Here is a table of points, one per row:
[-64  24 -73 -35 -24  61  22  49  -8  19  83 -55 -44  32  -7 -17]
[-41  29 -84 -35   1 -13  25  13  26  76  37 -51 -29  32 -27 -17]
[ 40 -43   4  43  18 -29 -29 -70  14  52 -49  40  20 -39  16  59]
[ 14   2  38  -8   8 -11   1  16  -8 -36  -6  19  -2   0   4 -18]
[ -9   9  34  -7   8 -11   2  28  -6 -32  -9  -1  -3   7   2 -18]
[-28  46  20 -21  -5  -7  26  14 -15   9 -13 -16 -10  -9 -10 -12]
[-30  46 -41 -13 -38  -3  34   5 -16  -2  22 -22 -22  43 -14  -2]
[ 43 -16 -16  23  36 -17 -12 -17  11 -30 -25  32  21 -16  16 -26]
[-47 -21 -51 -29  37  31 -18  22  21 -13  90 -41 -31  35  19 -12]
[  40   15 -103   18   -1  -40   13  -54   13   54  -40   37   19   16
    4  -51]
[ 63 -31 -52 -18  48 -26 -12 -45  23  52  -7 -25  35 -12  24 -32]
[ 20 -16  36  43  12 -10 -13 -18 -15 -25  25  46 -25 -18  23 -14]
[ 21 -45  48  16  22  12 -35  -5  11   5 -20  26  12 -40  14  17]
[-13   7  29  -7   3  -6   1  32  -5 -36   9   5  -7  12   2 -26]
[-12  16  29  34 -23  37 -23  33 -31 -41  -2  34 -33 -30  15  50]
[ 60 -27 -53  55  39 -11 -23 -47  11 -11 -17  53  14 -25  24 -17]
[-13 -16 -21 -17 -12 -16 -15 -19  45  74 -22 -21  65 -17 -13 -15]
[-14   4  33   0  12  -6   2  22   0 -37 -11   7  -2   6   2 -24]
[ 32 -22   5  29  18 -25 -14 -26  11 -25   1  37  14   0  13 -36]
[ 14  20 -87 -84  29  19  16  38  12  11  22 -35  10  19 -38  24]
[-29  -5  25 -21 -19  51 -10  82 -12 -43  15 -19 -17   6  -7  33]
[-20  22  46   1 -13   6   3  35 -16 -33 -24  20 -14  -7  -7  12]
[  2   5  47  -5  -3 -14   5  13  -4 -32 -19  10   9  -2  -5  -6]
[ 10  -6  55  15  11   2 -12   3  -3 -31 -29  21   5 -20   6  -7]
[-12   5  42   3   4  -9   4  25  -4 -37  -9   2  -5   1   2 -11]
[-64  28  26  13 -55  44  19  60 -33  24 -37  15 -35 -21 -27  60]
[ 55  25 -81 -25 -53 -23  19 -55  13  65 -43  51  27  17 -20 -27]
[-122    8   22    9   -4   18   10   25    3    5   23  -84    2   11
    3   22]
[  8  -2  46   2   8  -7  -4  18  -9 -36 -24  19   5  -3   2  -5]
[-70  27 -14 -55 -72  47  20  53   3  36  -7 -66   5  17 -34  63]
[-15  63 -17 -11 -23  -4  19  -5 -15 -13 -15 -13 -14  17  -7   5]
[  41   16 -104   25   -1  -34   13  -68   13   59  -55   36   17   16
    5  -43]
[-28  -4  53  12  13  12 -11  37 -12 -42  17 -21 -13  -6   8  16]
[ 28 -20 -35 -38  36 -28   7 -21  17   5  46 -40  13  24  16 -39]
[-40  40 -66 -26 -38  -5  35 -22  21  71  -6 -38 -29  41 -22  -7]
[  0 -12  -5  63  -5  -7  -9  -7 -13 -30 -21  73 -16  -9  28 -15]
[-20  42  19  -1 -11 -11   4  15  -8 -29  -7  -3  -8   6   0 -12]
[-81  15  18  31 -82  47  14  32 -37  11  47  27 -51  16 -31  61]
[-108   18   18    0 -103   37   13   29   -1   29   37    0    2   14
  -46   48]
[-30  -6  65 -15 -20  46  -9  46 -15 -40  16 -11 -16 -12  -7  53]
[ 51 -37 -84 -39  27 -20  16 -57  17  62  62 -59  22  21  14 -30]
[ 62 -18 -12 -23  41   2 -20 -74  42  28  32 -16  28 -31  -2 -25]
[ 60  -2  17  51 -71  -6  -6 -42 -32  22 -47  73  28 -37 -26  88]
[-44   4  47  -1   8  -4  -2  22   2 -30  -1  10 -15   4   5  -9]
[ 68 -12 -22 -14  49 -14 -13 -11  21 -13 -21 -20  37 -15   1 -15]
[  9  -8  45   5  21  -6 -12  22 -10 -42   9   8  -3  -9   7  -1]
[ 26 -15  34  23  19 -30 -15 -26   9  -5 -46  36  17 -27  12  11]
[ -2   8  46   4 -11  -6   6  23 -12 -36 -12  13   0  -1  -2 -13]
These points spread out most along one direction. How far along it is each point below, from 0 to 99? 50 is the average, and the first point above lies past it.
[-19  -1  51  10  12   0  -5  26  -7 -41  12 -11  -9  -6   7   0] 59
[ 31 -33  23  37  28  -6 -28 -25  -6 -35  50  32 -10  -4  17  -5] 43
[-24   6  27  -1  22  -5   2  27  -3 -37   8 -15 -13  10   8 -19] 57
[ 31 -21  36  38  25   1 -18 -10 -24 -30  41  36 -24 -20  18  -6] 47
[-13 -21  43  30  26   7 -20   9  -8 -43  44  -7 -20  -4  16   7] 57
[ 36 -36   3  29  19 -21 -24 -55  10 -18  47  21  12  15  15 -26] 35
[  32   13 -105  -65   15   28   10   19   11   48   50  -84   12   14
    5  -56] 41
[ 13   9  18  14   9 -49  10 -50   3  -4   0  16   8   5   7 -26] 39
[-39 -17 -38 -19 -38 -12  42 -26  21 126 -22 -32  -9  26 -16 -20] 45
[ 33 -75  17  38  19  35 -23 -88  10  36 -34  34  15 -28  11  56] 33
[ 39 -36  40  35  14  -8 -30 -46   6  11 -59  37  18 -33  13  46] 36
[  6   9  10  18   3  24   3  19 -48 -49  30  22 -46   8   7  36] 60
[-33 -11  57  25  14  21 -13  31 -17 -40  15 -11 -18 -13  11  20] 64
[  7  22 -73 -74   7  28  16  34  15  23  14 -85  18  20 -42  43] 54
[ 57 -18 -36 -15  66 -13 -13 -20  25 -16 -11 -27  29 -10  11  -9] 31
[ 25  19 -16 -35 -15 -31  13  -2  12   7 -11  30  19  17 -19 -42] 41
[-10   3  34  -5  10 -11   7  16   1 -20 -17  -5   8  12  -3 -37] 52
[ 25  12 -42  26  18 -42  11 -33   5  11 -43  27  15  10   9 -53] 30
[-76  25  13 -50 -74  49  18  44 -16  46  38 -64 -21  17 -32  73] 80
[ 39 -20 -12 -28  42 -32   3 -22  17  19   2 -33  24   3  16 -42] 33
[  28   14   23   22  -61   23    8   31  -31   18 -100   25   13  -48
    3   39] 52
